In the rows, 128 means zero.
The same turns and mirrors carry the whole set onto itself, and each row onto the other rows of its family. Which rows share a family with each named row? Give them in list order.
These 40 rows form 5 families of 8 rows each.
kiz: [124 139 132 118 147 145 120 140  97 115 111  96 147]
dosol: [130 144 116 135 151 135 133 174 113 152 110 102 112]
Rifog: [116 156 117 104 114 109 130 157 137 164 118  97 107]
sesa: [115 154 132 101 115 105 118 166 136 154 111  98 104]
zaga: [123 138 138  88 107 117 127 127 124 128 112 101 137]
bapo: [110 155 137  90 118 116 118 119 128 122 114 100 133]
nide: [115 156 111 133 155 138 123 171 110 151 117  93 117]
fovo: [132 134 131 104 138 125 143 144 134 149 136 121 136]
zumal: [118 141 120 124 149 142 138 129 103 116 116  95 145]
neped: [132 139 126 104 131 127 145 143 134 154 139 118 136]
Vono: [130 136 127 144 145 130 132 173 120 144 122  90 113]
fite: [133 157 135 119 123 144 111 152 140 110 117 109 124]
Ruzi: [120 153 125 111 116 100 105 157 124 148 117 104  98]
Fose: [128 139 147 102 138 121 137 150 127 152 135 124 129]
lag: [133 138 133 106 137 122 140 143 130 154 138 122 138]
lin: [ 98 153 118 107 145 103 141 138 100 157 122  87 127]
pofi: [108 161 120 122 131 119 111 149 102 121  95  76 108]
manal: [129 144 116 135 153 130 132 176 115 151 119  96 113]
Gavu: [ 93 156 115 107 148 109 136 143 103 159 124  91 127]
nug: [120 154 128 103 116 104 115 158 136 155 114 101 100]
Pibon: [ 98 154 116 106 146 101 141 139 103 155 121  93 129]
mip: [142 147 127 114 123 141 112 164 133 128  94 113 116]
potig: [107 158 119 118 132 125 112 151 106 119  94  74 110]
Gafet: [113 157 106 125 131 124 120 144 111 115  96  73 113]
zaren: [107 140 117 108 148 101 145 142  98 157 115  89 119]
guvil: [120 141 123 121 152 144 139 136 101 117 116  96 147]
pilo: [147 139 135 117 118 142 115 154 133 118 106 105 122]
Banek: [142 136 122 116 135 132 134 144 120 154 139 121 137]
rem: [108 150 135  90 115 116 118 123 122 123 119  94 139]
loran: [ 97 158 127 106 127 123 116 155 114 125  90  74 117]
loz: [140 142 133 118 122 145 113 156 137 115 108 111 121]
kozez: [108 155 123 119 134 123 107 153 101 121  91  77 115]
toki: [120 142 128 115 155 143 150 136 114 121 114  95 145]
muk: [142 142 137 119 124 144 114 155 133 114 109 104 116]
las: [129 141 115 135 152 129 136 174 109 147 117  98 112]
fuzom: [125 141 118 123 150 145 133 130  99 122 119  97 146]
Nafet: [122 155 132 102 120 103 117 165 134 154 116 102 101]
vofo: [110 160 125  83 125 114 123 121 118 124 109 108 130]
biku: [ 97 148 122 108 139 113 137 135 102 151 134  81 138]
zugo: [111 151 135  89 116 116 121 120 122 121 112 101 135]

Same family as Vono: fite, Ruzi, Fose, Gafet, zaren, toki, vofo
Same family as nug: lag, lin, manal, potig, guvil, loz, zugo
Same family as zaga: kiz, Rifog, nide, mip, Banek, loran, biku
Same family as neped: dosol, sesa, Gavu, pilo, rem, kozez, fuzom

The same turns and mirrors carry the whole set onto itself, and each row onto the other rows of its family. Which rows share a family with each named row? Give them in list order.
These 16 rows form 4 families of 4 rows each.
Lasup: [156  99 133 160 115 105 121 101 122 160 123 138 120 123 124 170  94 124
 155 142 164 158 150 140 122 123 149 152 126 113 106 134 149 101 153 143
 123 124 142 132 158 132 111 158 137  93]
valez: [137  94 123 142 148 118  91  72 108 170 123 135 105 118 126 183 119 146
 151 151 149 135 123 150 144 113 136 133 136 113 113 139 127  98 117 137
 137 120 157 135 120 124 141 169 120 134]
lib: [148 105 119 140 130 141 135 107 118 134 133 109 160 104 120 144 133 116
 125 116 126 167 124 148 117 135  93 104 134 112 120 135 128 100 131 154
 128 144 122 129 121 131 117 112 140 122]
bubon: [141 108 119 136 120 153 136 103 104 147 120 129 148 110 116 142 145 108
 144 137 128 154 112 140 101 134 118 107 138 100  86 141 120  86 121 164
 131 127 138 129  97 114 121 111 145 144]
panu: [158 100 150 145 123 116 117 101 112 155  90 128 126 133 127 179  95 124
 137 157 160 146 143 132 107 134 133 139 142 104 108 127 154  87 134 150
 113 110 136 127 139 125 111 145 130  97]
Mot: [149  91 135 151 104 108 117  99 117 159 109 125 136 120 117 167  83 118
 155 142 170 152 149 147 120 125 145 147 134 120 102 129 143 111 143 153
 123 118 143 141 149 127 118 162 124  87]
Soteg: [157 107  99 138 116 138 142  92  93 153 119 143 145  93 115 141 128 101
 157 139 129 165 112 137  95 139 143 109 136 120  80 144 117  96 122 163
 134 138 135 145  97 106 124 126 147 138]
vapa: [145 103  98 138 107 147 134  97 103 161 126 138 148 109 106 135 129 101
 174 138 136 151 109 139 111 131 140 125 133 113  74 148 107  99 130 166
 131 123 150 146 105 122 120 129 136 147]
gor: [148  97  99 144 131 132 124 102 116 144 151 107 155  95 114 147 122 118
 143 109 133 167 122 156 138 127 102 114 135 127 129 145 111 113 128 146
 131 148 132 147 132 149 121 135 122 124]
ral: [165  97 134 149 125 101 118  95 104 154  99 137 128 110 125 174  81 119
 142 147 166 164 142 136 100 135 151 131 135 125 114 126 151 106 135 145
 121 122 132 143 139 120 115 158 131  87]
Kopem: [146 100 101 158 131 134 133 106 120 146 163 124 146  95 121 144 139 112
 144 110 132 173 122 156 139 119 110 114 126 119 122 151 115 104 131 141
 139 151 127 137 137 147 119 129 138 124]
zetut: [153  98 124 144 164 110  95  70  96 165 107 147 103 107 133 184 112 137
 141 156 148 148 124 139 123 121 143 123 136 121 119 137 136  92 110 126
 137 121 146 132 114 118 136 166 131 124]
sorav: [158 102  99 140 137 127 130  93 104 136 142 120 151  82 119 148 121 120
 133 113 128 181 124 146 120 135 108 100 136 130 130 142 123 108 123 144
 135 159 119 147 119 130 122 130 138 122]
domu: [142 101 128 154 145 116 102  85 108 168 134 146  95 119 132 194 132 136
 150 151 154 140 126 146 137 109 151 136 136 104 112 147 132  85 116 129
 136 120 156 129 131 130 132 167 128 128]
sagev: [147 114  99 154 109 141 143 108 104 157 145 144 139 111 108 142 138 107
 168 132 135 158 112 142 103 128 146 124 127 104  75 152 118  96 137 162
 130 133 149 139 113 125 115 124 141 147]
Lezu: [148  95 144 141 157 120  99  83 110 160 103 132 110 127 136 190 121 139
 128 158 147 139 130 139 133 123 121 125 144 105 123 135 142  80 116 135
 127 111 137 122 125 128 127 151 130 119]

Same family as Lezu: lib, bubon, panu
Same family as sorav: Soteg, ral, zetut
Same family as sagev: Lasup, Kopem, domu

The same turns and mirrors carry the whole set onto itself, and each row onto the other rows of its family. Which rows share a family with each named row? Give them in list order.
These 33 rows form 11 families of 3 rows each.
gesif: [111 136 138 112 143 121 125 135 131 116 131 119 127 118 142 134 141 132
 123 135 132 134 150 152 125 107 137]
fav: [113 104 139 119 102 162 137 157 127 144 119 139 118 138 139 170 128 123
 114 109 134 130 132 129 160 145 135]
sifuz: [129 149 121 130 122 118 134 128 103 153 138 147 133 123 138 149 142 109
 139 148 143 130 128 122  95 159 129]
kobi: [109 139 116 141 122 133 146 121 111 144 124 150 129 121 125 155 136 113
 124 136 157 128 115 129  99 180 114]
Pitiz: [130 117 140 120  97 151 132 154 111 146 131 146 104 134 138 163 104 120
 102 130 137 125 135 127 151 153 138]
Kades: [133 121 144 139 106 137 120 164 122 146 121 144 106 120 140 177 116 132
  95 115 144 134 127 139 155 146 134]
fuz: [124 148 126 144 124 117 145 119 106 160 117 152 115 125 125 145 140 102
 105 137 151 122 113 130 105 165 115]
Vodu: [100 139 147 106 140 152 120 124 127 123 119 112 129 110 164 152 128 121
 116 136 146 110 138 149 133 116 124]
sovig: [111 116 138 124  94 148 133 140 122 154 121 147 107 123 137 171 117 112
 103 109 142 107 115 155 152 158 134]
Nitar: [103 148 138 121 149 137 124 127 125 118 126 133 140 112 158 141 139 134
 112 128 137 125 144 156 131 103 122]
Vis: [103 132 137 120 160 140 120 128 122 126 129 126 126 115 156 135 141 130
 127 144 128 115 128 155 122 110 125]
bisok: [116 108 141 128 110 153 122 147 121 141 126 145 112 131 136 159 125 140
  98 110 131 120 138 132 162 161 145]
zumur: [112  98 134 124 113 150 126 159 136 139 119 137 123 126 131 177 126 114
 110 105 133 126 137 145 152 148 144]
kez: [ 91 128 146 122 147 139 131 130 124 119 120 131 123 114 164 143 155 135
 112 127 140 127 151 133 141 112 114]
nume: [114 149 123 139 139 108 146 131  97 161 103 131 121 125 126 159 142 107
 116 134 146 121 126 126 102 158 129]
Doz: [114 144 119 127 121 112 133 131 118 140 108 153 139 120 136 164 132 103
 119 139 148 128 106 140  89 168 126]
gul: [115 110 133 125 104 148 130 154 114 154 127 134 111 136 129 170 124 139
 109 122 135 101 138 138 158 162 138]
Sotiz: [121 140 121 137 113 118 131 132 110 150 116 153 139 118 126 157 145 111
 122 154 157 134 120 131  98 167 114]
rog: [135 116 141 140 108 156 141 158 129 152 126 150 123 143 141 166 127 110
 109 111 137 109 141 134 153 151 133]
mase: [132 148 125 138 126 110 142 130 113 147 119 153 128 131 113 161 142 114
 113 135 152 132 108 129 104 162 125]
pup: [ 97 137 133 119 144 130 119 120 119 120 136 130 134 112 163 150 145 132
 127 140 132 102 154 150 121 119 130]
dasa: [ 97 138 135 121 150 116 126 128 116 108 127 131 137 110 151 143 149 131
 117 132 119 110 147 155 120 122 126]
Mugo: [115 135 114 146 122 143 150 120  98 149 120 158 137 123 130 157 146 118
 120 143 145 128 121 120  92 158 117]
dilo: [ 97 129 129 117 136 139 128 127 111 114 134 126 142 125 157 145 153 113
 115 139 139 101 144 154 142 109 126]
lunon: [101 130 132 118 162 137 132 113 134 134 128 121 126 126 164 142 141 132
 109 136 129 112 134 151 134 115 120]
Ziman: [108 119 134 111 134 133 134 119 124 105 121 134 122 113 152 157 153 131
 109 136 128 102 149 145 113 111 136]
lagu: [107 161 126 140 123 123 146 121 115 152 116 156 128 136 127 153 153 101
 117 154 145 115 130 126 112 163 121]
bedes: [112 147 132 145 124 128 139 106 101 140 120 148 132 121 141 151 135 109
 118 150 151 143 140 127  99 170 109]
Gemo: [118 106 136 123 105 142 136 139 133 148 128 138 128 147 125 181 116 118
 111 102 122 127 129 129 150 146 119]
Femuz: [116 117 133 126 103 148 130 161 127 142 125 137 103 129 140 175 123 118
  99 112 128 123 135 151 161 165 138]
kug: [100 129 133 104 140 138 118 139 130 121 131 112 137 102 152 144 141 118
 114 135 138 139 140 158 125 114 119]
vopi: [111 158 121 126 112 117 138 123 109 136 112 162 132 115 139 158 135 121
 118 139 143 139 129 144  96 174 120]
Ses: [118 117 142 140 102 142 120 155 118 127 116 138 109 124 127 180 132 125
  94  98 130 127 136 140 156 156 125]

Same family as rog: dilo, lagu
Same family as fuz: fav, pup
Same family as Femuz: Nitar, Sotiz
Same family as zumur: mase, dasa
Same family as kez: sifuz, sovig
Same family as lunon: gul, Mugo
Same family as nume: Ziman, Gemo
Same family as gesif: Doz, Ses
Same family as kug: Kades, vopi

The same turns and mirrors carry the whole set onto itself, and each row onto the other rows of its family. Which rows share a family with each named row? Give them in list order.
These 32 rows form 4 families of 8 rows each.
rap: [126 138 121 153 114 130 129 137 113 129 152 155 129 127 113 124 109 150]
povu: [135 128 146 145 125 121 134 120  92 106 111 148 140 102 104 147 118 158]
todip: [157 157 156 135 114 123 104 127 143 122 124 137 101 102 137 142 127 131]
vufu: [125 146 130 115 125 132 124 116 120 126 141 160 104 122  93 150 101 132]
rivof: [153 152 171 140 124 130 158 124 125 123 160 142 117 102 140 133 122 134]
lofum: [117 125 162 137 143 153 135  99 127 120 136 136 117  95 131 130 135 108]
zez: [137 113 138 147 123 124 135 119  96 108 120 146 135 105 100 150 103 153]
nebe: [144 138 121 160 109 122 130 151 113 124 144 159 126 119 121 134 114 145]
zas: [112 138 139 142 120 142 125 107 122 107 141 149 125 111 132 127 148 103]
far: [142 115 147 137 113 117 127 101  95 119 112 144 139 105 119 145 120 145]
vomus: [138 130 124 154 104 139 131 134 115 126 165 135 119 118 129 116 119 140]
melef: [137 125 163 144 136 114 113 129 117 147 125 141 141  98 145 146 133 126]
bokil: [121 130 152 145 136 138 121 103 135 115 131 133 123 105 143 123 148 114]
fof: [144 158 164 155 124 138 157 116 116 111 139 129 106 104 143 123 112 130]
taz: [137 139 166 130 147 111 131 121 116 143 133 133 133  95 142 149 130 116]
kif: [130 146 154 118 113 115 122 111 116 132 131 156  92 124 105 150 105 119]
likik: [124 126 130 126 120 140 117 142 130 112 148 166 129 100 102 158 139 131]
meb: [110 132 143 142 116 136 129 138 118 109 155 146 116  77 100 149 140 123]
Vifut: [142 140 145 144 121 124 110 117 145 117 110 126  89 112 138 138 118 129]
puzi: [122 136 135 141 122 143 126 135 120  91 135 155 126  83  97 156 136 138]
mel: [133 135 127 149 125 135 134 138 113 130 163 154 124 134 120 127 105 141]
nogob: [126 146 139 113 129 139 135 110 115 111 131 153  91 121  92 145 112 141]
Giz: [148 143 169 160 108 132 154 126 110 106 160 152 113 112 138 138 130 132]
rabu: [113 128 141 152 129 142 123 109 141 108 123 138 121  96 141 130 137 105]
tam: [114 130 144 138 116 139 119 137 122 100 145 157 120  95  93 159 128 144]
fotiz: [140 135 150 121 144 103 125 122  93 142 132 127 133 104 126 137 129 125]
funo: [123 139 140 118 131 134 117 121 122 129 139 156  97 139 104 147 104 131]
buz: [140 136 172 123 143 113 134 120 111 144 135 134 139  93 133 141 132 133]
boz: [160 141 146 140 127 122 117 115 141 112 121 125  97 106 144 140 125 126]
Rikit: [151 133 143 136 124 118 110 121 123 113 119 122  84 111 122 154 124 131]
rane: [121 115 144 144 136 127 145 117  90 114 115 145 130 117 106 134 107 147]
sesi: [141 158 176 148 126 126 149 126 127 115 149 132 108 105 146 132 128 135]

Same family as zez: rap, vufu, bokil, taz, tam, boz, sesi
Same family as rivof: povu, Vifut, puzi, mel, rabu, funo, buz
Same family as rane: todip, lofum, nebe, melef, fof, likik, nogob

The same turns and mirrors carry the whole set onto itself, and each row onto the other rows of its family. Which rows share a family with each named row? Give them in list order.
These 16 rows form 4 families of 4 rows each.
posal: [137 124 127  93 111 130 133 128 104 119 104 154 138 117 101 158 144 158
 103 120 124 162 108 144 115]
Libe: [119 160 147 127  98 135 145 122 140 122 134 126 146 123 126 139 139 128
 104 144 154 112 109 115 145]
kam: [146 146 109  92  92 117 136 129 111 105 111 139 140 139 111 155 143 153
 129 138 132 158 123 149 105]
Kem: [138 158 137 104  90 123 150 123 123 141 117 148 125 129 108 134 121 163
 127 143 127 156 126 143 113]
Pige: [119 124 142 108 132 126 141 125 120 126 130 135 126 115 146 154 169 101
 108 148 141 144  99 146 142]
bebi: [123 158 154 119 103 124 152 118 127 134 140 115 120 104 128 171 130 127
 110 137 139 115 110 126 145]
popob: [102 143 141 112  95 138 156 138 124 108 133 116 116 117 147 179 152 122
 108 143 139 145  97 126 143]
garet: [157 130 121 114  96 145 145 131 120 120 119 143 138 122 122 130 120 156
 125 130 114 158 141 143 108]
rebep: [148 125 112 105  92 117 146 125 107 137 119 134 130 124 152 141 164 147
 137 141 136 174 109 142 111]
Loti: [147 133 130 118 123 114 134 121 129  99 141 128 135 120 149 145 160  99
 121 153 139 134 111 138 136]
Mal: [152 142 141 108  83 131 142 116 115 139 129 148 140 115 107 138 120 156
 106 111 139 157 109 144 114]
nopa: [126 157 135 107 117 132 155 139 135 118 143 102 136 118 138 162 149 112
 126 131 149 118 123 124 131]
Baz: [137 128 128 103  92 153 153 133 107 145 115 136 134 120 125 143 129 151
 117 120 127 171 128 158 109]
fik: [118 142 148 112 135 143 148 141 138 122 135 123 141 107 130 151 152 119
 105 124 139 116 116 113 139]
sedib: [126 137 137 128 103 136 141 133 139  80 135 132 133 114 141 156 145 127
 103 143 130 130 106 106 146]
fetap: [156 109 122 114 114 119 136 122 113 127 115 156 132 106 142 132 158 155
 122 134 118 166 109 126 119]

Same family as nopa: garet, Baz, fik
Same family as bebi: Libe, Kem, Mal

